Each row is where one point has got to under a steady rotation. How many ticks took it there?
The counts run from 0 to 108.
[ -2 -19   1  19  20  12  13  12   9   4  43  28  10   9  34  13 -32  -3
  23  13   7  15 -16   5  15   2   5  17  11 -17 -24 -15 -18  10 -17  11
   7  -1  19 -15  -7   8 -11]
16
[-27 -17  13  12  20 -24   4  12  20 -24  13 -14  -7  20  17  13 -20   4
  27 -11  -1  18  -3  -9  -6 -12  -8   6  37  14  16  -9  -2  -3 -31  30
   2 -20  17   6 -24  -4  -5]
31
[ -4 -12  -6  24  25   4  11   2   9  12  25  27   4   7  27   9 -27   2
  31  10   5   7 -21 -14   0  16  12  16  32   2 -24  -3  -9   2  -8   2
  16  13  18 -16 -17  11  -7]
15
[  6 -15 -17   2  21 -22  11 -14  13 -24  -3  -2 -21  15  20  13   9  16
  34  28 -24  -6 -40 -18  11  -6   9  -7  27  12  11  10 -18   0   8  16
   5 -11 -16   9   5   9   9]
89
[ 18 -16 -19 -12   8 -18  13  12 -17  -4  -4 -13 -13  24  11 -16 -31   7
   8 -22  -9  21 -35 -27  -6  -5   9  26  26  -6 -14 -11 -18  -2 -14   2
 -12  14  -3   9  -2  10   6]
40
[  6  13 -19 -22  26 -13  -3   5  -4   4  -3  -8 -21  13  33  -1  -6   7
   7   8  -9  20 -23   2   6   2  16   5  37  -9  -1  -1   3  28 -27  10
 -12  14   5  37   3  20  12]
45
[ 10  -5 -11  19  17   4  20  16  -9 -10 -11  24   4 -11  27 -10 -21  17
  24  17 -21 -11 -39 -24   8 -17  17   1  33   4   5  -3 -18  13   2   8
   1  -4  13 -25   6  13  -5]
96
[-20 -27  -9   4  24 -15   1   1  11   4   9 -22  -4  15   7 -12   4  31
  34  17   6  12 -23  -5   5   3  -1  -8  23  20  -3  -3  10   6 -15  12
 -16  -6  19  23 -16  32 -15]
26
[-16  -4 -16   1  37  -5  11   2   3  -5  22  -2   3   7  32   2 -26  23
  14  37  13   2 -27   2  28  19 -12   7  13  -5 -11  12   1   9  -3   4
   0   7  -3  13 -15  24 -10]
108
[ -8  11 -18  -7  33 -15  13  -4  12   0 -19 -13 -20  16  20   0  -3  -1
  23   4 -15   8 -31  -6 -17 -10  24   4  41  -2   4  13  11   3 -11   9
   1  20  -8  22  -1  24   2]
48
[  8 -16  -4  -7  21 -14  28  24  -5 -12   3 -11 -13  17   6  -1 -39   1
  14 -30  -4  14 -24 -24  -8  -8   6  33  25   3  -4 -18 -24   5 -15   2
   7   5  13 -10 -12  -8   3]
36
[ -4 -28 -15  -9  18 -13  14  11   1  -4  19  -9   4  23  34 -25 -13  24
  14   0  19  36 -10  18  10  -3  -4   4   4 -13  -6   0  11   1 -16  15
 -24 -20  16   9  -7  22 -22]
24
[  4 -30  -8   4  15  -2  10  12  -3   7  36  12   6  19  32 -10 -27  17
   6   7  15  28 -14   7  11   6  -2  17   2 -26 -25  -7 -16  -2 -18   6
 -14  -8  20   0  -6  17 -21]
20
[ -2 -16  -5  19  32  -9  -7   1   3   0  39   2  -4   0  36  -6 -34  12
   8  32 -15  -6 -23   2  24  -4   3   9  -3 -13 -19  12  -9   1 -15  13
  -7  -2  -4  27  -6  30  -8]
105
[ 18 -23 -16  -2  -2 -27   6 -10   6   6  19   1   0  22  18 -23 -12  20
  21 -12 -24   3 -29 -28   1 -13  28  11  20  33   1 -13 -20 -10   6 -16
  -5  -9 -18   1  15   5   1]
81
[-18  -5  16  23  13  -7   0   8  -1 -15  22  19   3  -9  47   7 -26  10
  38  17 -17  -6 -19  11 -12 -20  -5 -12  23  -1  14  15  -2   2 -12  14
  -2  -7  -3   4   1  26 -26]
9
[ -1  -3 -11  13  11   0  25   6 -11 -23 -11  29   3  -3  40 -17 -32   9
  19  10 -24   4 -17  -8  -5 -27   2   9  33 -19   8   0 -15   7   6  15
   1 -13  -6 -25   2   0 -10]
95
[-28   5   3  -8  31 -29  28 -10  26  -5  19 -16  -3  27  23 -11 -11  13
  10   0   1   1  -9  15  -3  -7   0   9  25  -4  19  16  -4 -29  -1  -2
  -3 -19 -23  -6  -2  -2 -19]
69
[ 10   2 -21 -16  21 -20   9   5  -6  -3 -20 -14 -24  19  17 -16 -11  15
  17  -5 -14  18 -35 -10 -12  -3  12  10  36  -2  -9  -1   5   6 -15   3
 -15  25  -8  29   2  21  10]
44
[ 11  -9 -22  -2  10 -29   0 -22  24 -15  12   1 -21  24  41   8   2   6
  16  21 -19  20 -13 -16  23   8  11   9  24  13   0   9  -8   5   1   9
  -3  -4 -16  24  12   7  14]
86
[  6 -10 -13  31  23  -9  16  -1  10  -1  10  15  -6   1  31 -24 -46  17
  15   4 -12   4 -16 -13  -2  -6  17  22  -1  -4 -22  12   1  -6   2  -2
  -4  14 -10   7   5  23 -20]
103
[-15  24   8   1  33   7  16   8  17   1  -1  19  -5   8  24   9 -15 -17
   9   8  -7   6 -18  14 -16  -8  16  21  47 -25   6   8 -25  12 -25  19
  14  -6  10  -2  -8  -2  10]
53
[  5  -3  -7  -7   6  -2  -7  -3 -20 -10   5  13  -5   0  38  -1 -17  27
  29  40 -11  -3 -34  -8  11   7   3   1  20  -9   6  14  -6  21  -1   3
 -12  -5   1  26   4  25  -9]
4
[-22   5  -2 -19  18 -16  27  -8  20   7   1  -7  15  18  13 -11 -13  12
  25   5   6  -4 -28 -14  11   7   5  26  50  23  19 -14 -26   4  -1  -2
   7 -23   6 -24  -8  -9   4]
74
[-25  14  -8 -18  30 -21  33  -3  29   4   1 -18   2  18  15 -10  -1  26
  21  11  10  -9 -32  -1  14   3   4  17  34   3  17  15   3  -8   9  -4
   6 -18  -4 -10  -9  -1 -11]
70
[ 16 -10  -4 -21  16  -8  -3  11 -23  -3  17  -3 -12  13  28  -7 -17  10
  -3   2 -19  22 -28   6   5 -10   6   4  26 -16  -8 -16 -26   9 -36   5
 -20  -4   2  35   5  16  18]
42
[ -7  -6  -3  14   2 -16   7  -1 -10 -21  -5  15  -4   1  45 -14 -28  21
  40  12 -16   9 -25   2 -19  -3  -3   0  25 -10  15  22   6  -1   8   4
  -8   0 -25  13   9  20 -28]
6
[ -4  10   4   9  34  10  31  14   4   6  -3  12   4  -1  -5  -5  -5 -10
  19  -9 -16  -7 -50   2 -19 -13  25  18  37 -10  -8   5 -26 -10 -17   3
   9   6   4  -9   1  12   3]
55
[ -5 -14  -1  -1  -6 -21  17  -2  10  10  10  -6   7  16   4 -20 -27  16
  24 -14 -10  -1 -26 -21 -12 -15  11  21  40  30   9 -18 -33 -18   3  -9
   0 -14 -11 -24   5  -7  -2]
77
[ -2   2  -3   0  25  10  25  17  -3  14  18  17  14   8  16 -23 -28  -3
  -2 -15  -8   4 -40  12  -3 -19  24  25  21 -16 -11   1 -31  -7 -14  -5
  -3  -3   0 -15   9  14  -7]
58
[-17   6  -1  14  16  -4  -1   0  -4  -5   7  18   0  -4  52  13 -18  11
  37  30  -9  -3 -23  10   8   2   4  -3  25   0  12   8   8  28  -9   9
  -1   1   8   9  -5  28 -12]
8
[  0   4  -6   4  27   3  12   7   0  28  15   8  10  -5  -7 -30 -14   7
   4   1 -17 -12 -45   8  -7  -7  31  16  34   3 -19  -2 -35 -11 -13  -9
  -3   0  10  -4  10  20  -1]
59
[-25   6  -8 -14  39 -23  18  -3  24  17  21 -19  -6   7  17 -12   6  20
  13  23   5  -4 -31  18  28   8  20   2  27   9   2  12  -8  -3  -9  -6
  -5 -13  -5  15  -1  15 -11]
67
[-26   3   8 -26  31 -14  22  -1  24  11  20 -11   8  14  15   1  -2  15
  21  32  10 -11 -32   8  28   3   4   4  41   9  14   6 -13   0 -13   5
   8 -30   2  -6  -9  -1   5]
71
[-12  14   5   1  35  -3  31  18   9 -12 -17  -3 -15   1   7  10  -6  -5
  27   0 -18  -8 -50   8 -24 -25  22   3  36 -12   9   7 -12 -14 -13  13
  10   2  -5   3   3  18  -4]
51
[ 15 -12 -10 -10   9 -19   3  17 -18 -13   3 -19 -22  16  20 -12 -17  12
   7 -17 -22  19 -33  -2 -18 -18  12   2  21 -12  -4   0 -19 -11 -28  11
 -19   3 -19  35  11  22  -1]
43
[ 13 -19   1  -1  -1 -10  -9  -4 -18 -12  25  17 -19  10  33  -4 -24  15
  20  37 -25   8 -19  -5  10   7   0   1  23  -3  -3   9 -34 -10  -4   9
  -9 -13 -10  31   9   4   2]
1
[  8 -10   3  33  24  -5  -8   0  -4  13  32  28   5 -10  32  -9 -40   7
   9  28 -24  -9  -7 -10   6 -10  21   1  10   9 -24  -2 -14   6 -11  10
   1  -4  14  14   1  23   4]
101
[ -5   7 -12   3  21 -12  11  -5   3  22  34  17   7  15  24 -35 -21   4
 -14  -5  -4  24  -3  23 -10  -9  22  24  30 -17 -17   5 -23 -16 -21  -1
 -17 -10  -7   6   6  14  -3]
61
[ 13 -20   4  -4 -10 -19   5   1   2   4  37   4   8  15  26 -16 -21   9
   7 -17 -21   8 -29  -9  12 -27  19   4  12  22   6 -20 -31 -10  -6  -1
 -13 -22  -9  -6  19   2   5]
80
[  1  -6   5   9  -3  -6 -11  -5 -13 -16  16  19  -6   0  39  -5 -20  19
  30  36 -21   6 -19  12  -5  -6  -4 -11  23 -10   8  14 -10  -3 -13   8
 -11 -17 -19  26   5  17 -11]
5
[-16  -1  -5   4  28 -20  -1 -18  15  21  43  -1  -4  12  22 -22   0   8
   1  16  -6  11 -11  25   8  -3  19   0  34   9 -11   8 -19 -19 -24   6
 -11 -11  -9  26   2  20  -4]
64
[ -8 -22  13  -2  25  -9   6  23   2  -2  15 -15  -6  17  -5  20 -19  -3
  28  -7 -10  -5 -20 -12   3  -8   2  10  28  18  -3 -27 -26  10 -32  23
   8  -8  31   5 -15  -8  17]
34
[  3 -31  -9  24  23   3  17   4   8   8  24   5  -2  14   6  -7 -18  16
  27   2   1  13 -29  -9  -4  13   5  13   9   3 -35 -11 -15 -26  -2  -3
   3  10  10  -3 -10  26 -18]
18
[  4  -8   3  37   9  -7  -5   3 -10  -7  13  39   0  -3  27 -14 -38   7
  15  12 -22   8  -1 -13 -12 -18  15   8  32   1  -4  -4 -25  -2 -12  21
  -4 -13   2  -6   3   6 -13]
98
[ -5  -6   0  19  11  -4   4  -3   2 -24  -4  34  -1   4  29   2 -17  13
  17  30 -29   7  -9 -15  -6 -12  -4  -1  42  -4   9   5 -23   6  -6  26
   5 -16   2 -10   0  -3   6]
94
